In the rows, 128 means zero.
One turn moves each row of this set onto another row. After a few examples, where does it send each row asked below?
z_187: [162 115 109 102 135 107  93 122 136 101 115 114 105 109 108 121 131]
z_271: [109 142 117 135 143 124 145 101 158 145 108 123 134 158 146 129 133]
z_424: [126 128 145 126 129 130 117 164 128 130  93 134  81 104 112 163 149]
z_243: [160 103 114 110 138 106 105 118 134 119 129 102  98  98 111 118 127]
z_984: [131  90  99 156 123 125 106 127  88 118 107  97  97 134 146 143 149]
z_780: [128 117 140 139 134 132 126 157 128 147 101 117  76 100 108 162 154]
z_345: [128 125 122 135 121 151 120 147 114 149  84 141  94  95 114 162 155]
z_799: [107 143 115 132 147 128 139 108 160 145 112 124 133 163 145 131 135]
z_406: [133 107 142 148 131 143 118 166 130 131  92 129  86 121 112 165 154]
z_70: [140  97  98 142 110 143 101 112  88 118  92 118 116 118 149 130 142]
z_281: [106 142 122 129 145 127 141 110 159 147 114 126 132 160 150 129 129]
z_948: [105 143 112 127 146 125 139 109 156 145 118 128 133 160 148 133 130]
z_77: [103 143 120 131 142 123 147 105 152 147 113 129 133 153 150 132 128]
z_307: [161 102 129 105 135 116 102 137 144 110 125 123 104 102 108 124 120]
z_831: [133  98 111 152 117 130  99 131  93 100  88 107 102 142 150 141 150]
z_864: [167 117 111 107 128 131 102 112 137 126 104 122 113  88 104 119 135]
z_872: [107 145 111 130 145 120 145 103 155 146 114 129 133 156 141 134 133]
z_600: [140  85  94 146 124 127  96 134  96 100 111 116 109 144 140 142 140]

z_831 goes to z_424
z_77 goes to z_872
Now find these:
z_281 goes to z_948
z_345 goes to z_864
z_984 goes to z_780
z_406 goes to z_307

One turn moves each row of this set onto another row. After a few examples, where does it send each row asked below?
z_261: [113 119 123  95 147 115 143 103 100 117 137 102 150]
z_602: [122 123 112  81 150 103 134 109 109 128 144  93 127]
z_319: [125 113 129 125 132 137 135 129 136 124 111 145 168]
z_694: [115 117 122 108 141 118 147 100  98 124 138  94 149]
z_726: [127 151 141 110 145  99 131 157 140 119 149 135  94]
z_998: [117 146 153 113 147 108 135 156 137 106 141 148 112]
z_700: [152 122 134 167 121 111 115 149 120 148 156 116 137]
z_830: [132 150 131 123 136  98 131 152 140 132 153 117  81]
z_732: [145 103 123 155 120 135 132 108 119 131 121  95 126]
z_705: [126 121 127  97 142 128 127 139 144 122 113 157 155]
z_53: [132 109 121 149 119 139 136 120 132 138 115 125 164]
z_583: [142 123 123  78 156 119 115 137 136 109 124 134 109]
z_292: [134 103 135 148 130 145 135 112 116 112 112 118 146]
z_595: [158 121 104 113 134 114 119 127 135 138 136  92  86]
z_31: [150 120  96 134 115 117 126 129 149 164 130  96 122]
z_559: [115 135 160 155 128 123 149 142 124 109 134 136 132]
z_303: [146 128 100  84 140 109 115 145 157 148 129 128 114]
z_983: [154 113 107 144 124 123 126 116 128 141 131  86  99]
z_895: [143 119 141 166 126 120 116 146 116 140 150 130 155]
z_364: [119 117 117 112 139 114 143  98 101 131 140  84 144]
z_349: [124 123 111  91 146 104 138 106 108 134 146  83 125]
z_417: [129 107 143 121 142 141 129 120 117 100 111 139 151]
z_260: [140 110 108 153 113 132 133 119 136 156 122 104 145]
z_818: [115 140 159 131 140 119 143 148 129 102 134 149 128]
z_590: [114 120 123  84 153 111 140 107 105 118 139 105 145]
z_4: [158 134 123 129 137  97 103 161 132 149 166 120 116]
z_502: [154 125 107  86 151 112 113 137 140 125 130 113  89]
z_157: [118 126 117  78 152 107 138 111 108 121 140 103 134]
z_721: [121 133 149 171 119 120 149 134 124 122 141 119 122]
z_377: [129 138 138 167 117 112 143 135 128 134 145 105 102]
z_278: [135 145 133 146 122 103 138 143 135 137 153 103  88]
z_299: [141 122 151 149 138 118 113 153 117 127 149 144 163]
z_779: [138 126 150 127 147 114 108 162 123 124 148 152 153]
z_219: [125 120 111 104 141 108 141 102 104 135 146  82 130]
z_477: [154 136 131 111 147  99 100 168 132 140 161 137 121]
z_598: [135 126 116  80 148 115 119 147 150 132 120 148 134]
z_939: [152 127  93 108 128 109 120 136 153 161 134 106 108]
z_634: [132 117 137  93 153 130 121 131 128  97 114 146 136]
z_45: [158 128 124 148 127 103 106 154 128 155 161 111 124]
z_114: [145 132 142 113 150 107 103 168 130 130 155 151 138]

z_732 goes to z_502
z_998 goes to z_721
Now find these:
z_157 goes to z_694
z_53 goes to z_939
z_477 goes to z_299

One turn moves each row of this set onto another row. After a few examples, where does it send each row asked below?
z_47: [139 141 127 133 141 122 115 147 191 121 124 110 132 140 142 130 116 121
 163 129 129 131 141 137 113]
z_605: [136 105 121 120 133 155 135 147 158 132 153 144 127 120  95 147 125 116
 100 123 111 107 145 124 153]
z_512: [124 162 137 128  76 131 132 149 138 116 115 123 114 118 112 137 106 128
 119 132 133 122  99 134 152]
z_710: [127 142 119 126 128 127 130 140 111 142 128 125 138 138  91 127 125 126
 115 123 120  95 180 128 166]
z_274: [111 154 140 108 153 130 133 141 113 113 143 130 126 121  95 164 141 123
 121  92 120 143 140 155 127]
z_97: [128 139 123 144 107 127 117 152 184 133 136 164 128 145 114 123 121 128
 133 128 139 148 156 131 126]
z_951: [128 144 104 151  77 126 111 146 116 107 115 130 129 122 126 126 137 132
  86 133 137 124 117 124 137]
z_936: [107 143 122 138 138 141 140 153  96 136 124 133 124  87  97 138  96 132
 140 116 117 115 164 128 152]
z_603: [157 135 100 163 151 116 131 146 107 151 116 124 137 143 171 117 133 117
 107 133 145 115 114 120 124]
z_180: [183 135 130 143 151 135 150 139 130 144 118 140 127 118 170 120 135 118
 149 122 131 105 105 138 123]
z_464: [108 121  78 166 130 135 126 159 138 135 152 135 136 134 147 148 122 132
 142 123 138 147 117 125  94]
z_340: [122 133  99 139 115 118 128 144 178 124 145 139 133 158 136 141 131 132
 155 111 133 153 117 123 116]
z_611: [118 114  97 160 115 120 114 150 143 138 154 171 133 151 134 139 121 130
 120 134 153 144 143 143 108]
z_816: [139 116 108 132 142 150 131 144  72 118 121 121 120 143 120 104 138 123
 146 152 128 121 121 130 168]
z_173: [138 110 103 114 142  97 118 119 125 112 129 138 128 132 130 130 115 120
 111 129 135  88 170 132 154]
z_266: [113 139 119 131 168 130 131 144 140 112 130 121 132 105  92 149 108 114
  92 126 115 141 150 124 135]
z_213: [139 122 117 113 154 136 121 141  85 111 112 114 106 136 134 106 127 117
 151 151 138 108 117 139 165]
z_699: [128 137 142 158 123 120 133 163 126 143 110 125 121 126 157 113  94 131
 155 116 133 158 115 111 147]
z_96: [133  93 124 119 120 131 129 134 116 106 169 135 127 135 130 160 141 121
 105 138 119 124 165 131 130]
z_987: [151 114 110 160 110 140 102 142 110 109 111 144 141 102 132 123 135 132
 102 122 137 100 108 165 125]
z_542: [132 117 100 132 141 159 131 148  90 115 114 138 110 120 114  99 134 128
 149 135 126 128 105 117 172]
z_113: [115 140 110 126 136 118 164 123  83 104 142 156 122  95 116 156 116 135
 147 115 121 139 148 128 131]
z_174: [135 173 140 140 136 131 127 151 175 126 123 139 123 115 121 130 113 117
 141 147 135 140 165 140 106]
z_222: [138 178 131 141 146 137 142 148 131 139 142 141 126 121 127 152 132 114
 141 146 141 125 151 166  82]
z_491: [125 133 107 152 140 136 123 155 121 151 156 163 126 129 141 154 124 122
 134 133 155 115 132 173  87]
z_182: [129 138 102 162 141 161 130 168 128 158 149 120 140 127 137 147 138 125
 153 124 129 112 127 151  89]
z_715: [138 142 114 101 147 131 134 132  98 103 111 125 100 138 128 108 141 120
 154 136 137 121 103 130 166]
z_227: [131 135  98 120 148 136 135 134  96  95 108 132 104 120 125 103 135 125
 145 139 132 141 107 111 165]
z_291: [134 147 118 156 118 125 131 163 113 171 120 130 133 161 142 115 130 129
 125 103 140 133 105 117 149]
z_610: [167 133 137 147 118 131 137 122 102 104 121 135 153 122 116 140 130 126
 130 138 126 117 105 188 123]
z_926: [140 149 148 138 113 118 141 132 121  98 113 113 130 111 121 145  85 121
 133 159 129 131 105 161 133]
z_641: [167 148 148 147 128 119 164 134 119 124 120 130 131 131 160 123 129 126
 165 132 122 159 121 121 128]
z_335: [146 159 125 148 148 139 128 152 146 136 132  94 148 142 138 138 140 117
 154 145 123 122 155 148  92]
z_262: [139 115 106 102 136 108 144 112 118 107 143 170 115 113 130 151 125 131
 144 102 133  99 136 144 143]
z_229: [114 103 142 110 145 131 109 148 112 106 152 134 110 101 139 164 121 124
 130 105 129 119 147 159 120]

z_174 goes to z_222
z_229 goes to z_96
z_951 goes to z_512
Now find these:
z_262 goes to z_173
z_227 goes to z_715
z_699 goes to z_641
z_464 goes to z_340

One turn moves each row of this set onto another row. After a few examples, where does it send each row asked below?
z_468: [116 108 146 139 165 132 156 114 153 114 112 126 126 161  97 147 128 158
 180 162 104 134  77 145 168 137 109 144 110 110 109 144  84  80 137 153
 121 143 127]
z_56: [116 101 142 115 135 146 132 115 164 107  97 108 155 158  77 119 134 155
 159 115  79  89 112 123 140 125 159 174 107 124 133 103 115 105 121 133
 123 142 113]
z_110: [120 124 147 128 138 144 128 117 161 108 116 124 147 167  46 104 128 162
 140 112 132 126 107 148 137 136 116 131 150 139 114  91 132 123  91 143
 161 136 131]
z_506: [126 125 127 137 150 108 153 121 150 128  97 101 147 165  91 130 111 160
 177 148  87 145 109 110 169 152 133 111 132 141  95 111 126 105 110 129
 104 152 156]
z_535: [ 65 105  93 147 104 114 151 114 113 143 151  92 128 167  91 175 132 145
 166 118 134 122 121 136 132  94 137 134 142 162 112 109 134 110  93 116
 113 129 134]
z_739: [110 124 119 111 137 109 167 112 128 163 112 107 152 184 115 170 123 174
 162 149 137 114 107 119 159 140 110 113 111 158 108 111  97  95 132 132
 130 147 164]
z_734: [116  92 114 132 111 160 161 114 180 121 106  98 125 169 109 145 129 156
 159 132  94 119 117 176 156 121 130 180 113 116 131 114 125  66 141 106
 129 129 111]
z_168: [126 100 117 165 100 117 138 128 148 140 108 105 143 168  97 156 123 158
 126 145  86  94 129 139 147 116 154 120 130 148 128  97 136  89 131  90
 106 137 130]
z_630: [ 76 111 119 117 110 127 126 124 116 150 144 123 134 154  89 183 125 141
 139 152 174 114 108 182 146 103 109 122 135 138 114 133 117  96  85 131
 138 127 143]
z_875: [ 92 105 121 129 105 124 150 111  92 128 107 121 148 149  87 176 123 181
 117 168 120 132 137 140 149 110 120 116 122 130 128 142 155  92 103 126
 136 145 159]
z_17: [ 73 101 115 119 109 120 118 124 120 151 134 117 142 145 108 177 129 133
 151 157 162 124 107 183 154 128 117 131 138 131 108 139 120  81  86 109
 129 138 141]
z_511: [103  80 156 122 134 149 127 117 150 128  85 108 146 158  86 118 132 167
 160 133  76  81 121 126 157 127 156 164 101 124 132 106 120 105 120 123
 122 141 130]
z_842: [102 121 163 129 138 125 144 138 144 141  98 108 136 183  99 140 139 142
 142 141 111 138  86 121 191 122 125  99 133 148 122 139 110  98 136 146
 146 142 170]
z_996: [119 120  87 144 134 142 114 122 136 129 166 103 111 151  55 152 117 149
 150 126 156 116  98 142 137 127 146 142 110 154 115 105 121 113 104 139
 116 102 132]
z_320: [ 58 108 113 154 104 108 165 115 110 149 138  99 131 171  99 172 140 150
 167 125 114 134 124 140 133 109 131 144 147 149 117 121 132  91  89 104
 106 150 142]
z_850: [116 128 128 123 133 144 137 111 190  96 151  99 116 177  66 129 139 138
 152 101 123 127  81 151 124 113 139 167 138 134 112  99 111 108 110 142
 134 141 126]
z_609: [100 106 110 151 130 124 158 129 146 125 143 113 139 160  82 149 121 182
 180 109  96 107 123 130 127 106 160 163 121 143 110  87 123 110 114 113
  93 146 103]
z_606: [118 135 156 102 115 150 116 129 150 127 114 138 132 142 114 175 133 151
 133 142 143 130 128 179 174 136 124 116 122 122 134 122 118  88  80 129
 120 133 177]
z_765: [104 127 126 127 135 136 130 118 132 127 159 131 128 146  56 162 132 155
 116 115 149 118 110 118 142  96 131 119 119 160 121 116 125 124  96 155
 154 127 168]
z_485: [ 82  97 134 160 139 136 151 135 141 126 138 111 141 167  93 159 122 190
 179 107  88 103 128 139 146 114 157 167 131 132 110 104 116 104 119 110
  90 160 118]
z_30: [122 143  96 127 120 101 149 106 157 123 131 101 125 158  62 128 133 158
 139 123 127 105 103 133 104 122 149 145 117 165 116 104 101 101 103 124
 144 125 124]
z_123: [102 131 156 107 128 173 129 119 183 115  98 136 121 143  73 115 140 136
 136 138  92 125 113 155 168 123 132 155 106 112 138 114 134  94  99 153
 145 131 147]
z_891: [ 95  77 127 118 131 175 115 119 148 119 124 120 143 157  96 176 114 161
 143 155 127 148 125 177 173 134  97 155 129  94 121 125 159  95 109 142
 131 144 142]
z_405: [114 142 145 106 126 158 122 125 146 120 108 139 127 154  83 166 129 146
 130 137 150 130 129 184 169 131 110 120 130 119 145 128 120 100  76 147
 139 124 169]
z_876: [ 96 120 147 108 125 172 136 110 172 121  97 134 108 135 103 130 143 145
 146 141  85 120 123 159 182 124 132 153  88 116 139 113 130  86 103 146
 138 132 165]
z_445: [ 94  93  93 155 116 143 141 126 129 113 148 109 107 153 102 203 118 157
 141 146 113 117 107 151 169  85 147 150 117 118 120 143 130  93 127 113
 100 140 139]
z_318: [105 105 127 118 142 159 148  95 135 109 134 131 123 159  45 135 128 158
 151 119 161 130  97 155 149 116 104 162 110 128 130 128 117 118  92 163
 164 126 141]
z_866: [100 108 117 143 152 153 146 143 154 161 125 124 100 177  99 161 122 160
 180 157 137 148  93 146 196 139  96 123 117 130 111 116 109 104 121 127
 122 116 150]
z_635: [119 107 161 101 106 143 150 126 185 129  92 115 160 174 104 157 131 169
 118 129  90 135 135 147 153 112 117 142 138 121 127 110 146  91 105 118
 151 158 157]
z_301: [ 84 106 120 115 146 145 149 121 163 137 146  89 126 162 116 161 122 148
 184 155 118 142  78 105 161 121 129 141 121 132  73 119 114  86 141 132
 110 136 142]

z_630 goes to z_405
z_30 goes to z_996
Now find these:
z_511 goes to z_485
z_734 goes to z_168
z_739 goes to z_866

